In the rows, 128 means zero.
Rows swapped in pairs by one turn or mirror: which row each one swaps with:
The rows were stretched afterwards, more along some directions than others.
fafel: [114 104 123 115 150 109 150 117 146 144 127 113 160 132 125 117 159 152
 151 149 119 127]
koded: [136 140 117 120 117 140 154 123 127 132 117 154 123 139 139 134 114 107
 125 114 125 125]
Vib: [144 112 114 101 135 123 138 116 120 138 151 127 106 128 133 116 111 121
 113 132 105 105]
Gemis: [108  87 120 151 150 146 151 107 153 126 131 109 131 158 155 120 144 107
 144 149 114 144]
Lok: [118 127 113 142 124 131 124 138 156 130 138 142 117 134 140 129 104 107
 120 134 159 151]
muli: [160 123 120  92 144 124 140 140 107 133 155 120 133 114 113 108 109 120
 138 132 106 120]
mel: [147 162 138 130 126 111 108 178  87 124 163 144 131 108 104 142 106 107
 149 113 135 102]
Depo: [111  98 121 148 155 141 151 114 145 128 144 113 123 160 150 120 133  97
 145 145 111 134]
supa: [129 173 112 119 122 149 156 106 134 143 106 132 118 135 143 121  98  99
 127 115 131 139]
Poraz: [100  96 138 146 162 113 152 115 168 141 115 128 107 136 126 137 124 160
 104 146 129 125]
viror: [148 195 152 129 120 149 108 136 131 120 109 153 105 128 125 110 144 114
 143 127 128 151]
nibev: [112 144 121 105 128 143  93 161 120 105 153 114 128 125 128 135 148 117
 123 140 122 141]
bobi: [147 146 150 110 124 104 111 177  85 120 176 131 136 120 106 130 128 114
 140 132 116  97]
lar: [141 132 123 124 133 100 118 179  92 111 154 132 139 110 103 147 117 117
 135 115 136  94]
doti: [114 133 128 120 174  94 162 153 139 128 117 100 136 100  93 143 121 151
 122 118 142 128]
lifup: [108 106 128 151 114 127 110 144 146 104 130 159 107 125 140 147 143 119
 125 103 165 129]
lige: [127 150 120 122 119 136 159 127 119 146 115 148 139 122 126 139 105 106
 143 108 132 131]
voga: [ 92 101 146 144 146 118 148 115 166 137 119 123  95 135 122 139 126 156
  92 142 137 129]
Fogas: [140 177 117 106 134 151 163 126 124 136 108 138 132 113 120 115 123 101
 161 117 136 139]
Lozef: [147 131 137 117 139  96 121 178  94 128 168 139 145 110 100 147 116 116
 147 130 120  96]
fak: [155 172 133 115 139 107 125 184  97 128 170 138 140 107  90 139 106 101
 153 121 119 101]
non: [116 106 147 161 122 107 171 130 133 149 149 136 112 133 121 141 136 141
 133  95 127 107]
kitov: [138 150 116 117 117 149 133 123 120 126 105 148 129 129 146 122 120 110
 134 117 143 135]
Sesu: [111 147 126 119 112 153  92 157 134 107 145 130 101 128 137 128 147 116
 116 132 133 148]
nele: [111 109 130 116 158 106 149 117 148 142 122 117 162 126 130 121 154 153
 151 145 122 126]
kudi: [108  98 146 150 126  95 165 141 132 137 155 123 115 135 115 154 126 157
 108 105 133  98]
niz: [119 141 123 113 116 143  90 153 137 120 134 122 117 122 128 136 159 124
 126 137 125 145]
Gokid: [150 111 108 101 154 124 141 129 107 131 147 127 134 110 111 128 123 117
 153 127 114 105]
basol: [149 185 151 125 110 142  95 136 116 120 121 151  99 137 133 108 156 120
 137 128 120 138]
zefo: [128 164 114 110 115 146 145 119 125 128 118 133 116 140 142 115 103 106
 122 117 135 133]
lel: [131 197 151 136 115 148 105 141 120 118 115 161  97 120 121 129 141 117
 141 114 126 135]
mapuf: [ 99 103 129 124 148 108 146 116 152 138 128 117 149 131 132 116 157 147
 148 145 123 131]
Rufer: [151 131 127 135 144 109 121 166  95 119 155 145 150 115 113 134 109 105
 164 123 127 104]
nurol: [109 127 115 149 127 140 127 138 162 123 133 141 124 137 142 129 103 101
 126 137 154 151]
Bag: [106 105 134 128 156 106 146 125 145 143 129 124 160 123 129 125 152 152
 154 143 122 126]
lurod: [103 108 139 141 152 119 146 106 166 135 115 132 103 133 129 139 123 154
  97 145 133 129]
vaz: [116  93 127 149 139 157 142 111 134 128 150 120 120 155 156 117 140  95
 149 142 112 135]
vazer: [117 138 114 142 133 137 134 147 154 132 132 140 123 128 126 127  99  98
 139 134 155 148]
menen: [119 130 132 110 173  93 156 163 137 128 120  96 135 103  95 139 133 159
 122 136 140 130]
ferir: [153 151 139 119 114 122 103 171  79 130 173 150 127 109 107 141 119 107
 146 116 123  97]
val: [115  93 113 146 147 151 137 105 144 128 142 113 126 155 155 119 144  96
 152 148 113 142]
sanu: [164 107 115  98 151 117 136 128 113 138 145 120 135 114 120 112 119 130
 132 137 112 109]
zoli: [107  83 124 121 161 106 150 122 147 138 132 116 161 131 133 117 156 152
 154 145 122 121]
ruma: [175 130 111 101 149 132 139 116 119 146 153 131 129 119 126 111 105 106
 135 132  98 129]
timov: [157 206 146 120 109 149 107 137 112 131 122 148 107 120 119 116 139 116
 136 123 123 140]
reta: [144 190 142 112 127 138 105 150 117 112 107 153 105 106 123 108 150 131
 133 115 139 132]
zozip: [120 105 122 157 149 148 138 116 151 128 138 120 130 158 149 124 135  94
 150 146 111 142]
bov: [127 108 147 147 126 107 156 132 118 137 157 128 123 134 136 147 120 145
 119  98 133 106]
bizi: [144 189 143 115 145 138 120 143 135 122 100 149 127 115 114 110 148 121
 149 139 120 137]
Teka: [111 123 111 145 128 122 125 146 146 119 123 160 117 108 137 151 129 111
 131  96 161 134]
Lon: [150 119 107 100 144 123 130 112 116 143 150 131 121 119 137 117 104 118
 125 126 110 108]
Vupes: [144 207 147 122 119 143  97 141 128 124 112 156  99 116 121 122 145 119
 128 127 126 137]
gim: [104 107 130 120 157 110 164 115 146 148 127 113 156 127 124 116 156 147
 157 141 124 125]
Banil: [122  98 117 152 149 149 139 112 144 129 138 118 128 154 156 121 135  92
 155 143 113 141]

menen is swapped with lifup
doti is swapped with Teka
ferir is swapped with timov
voga is swapped with Lok
bov is swapped with niz

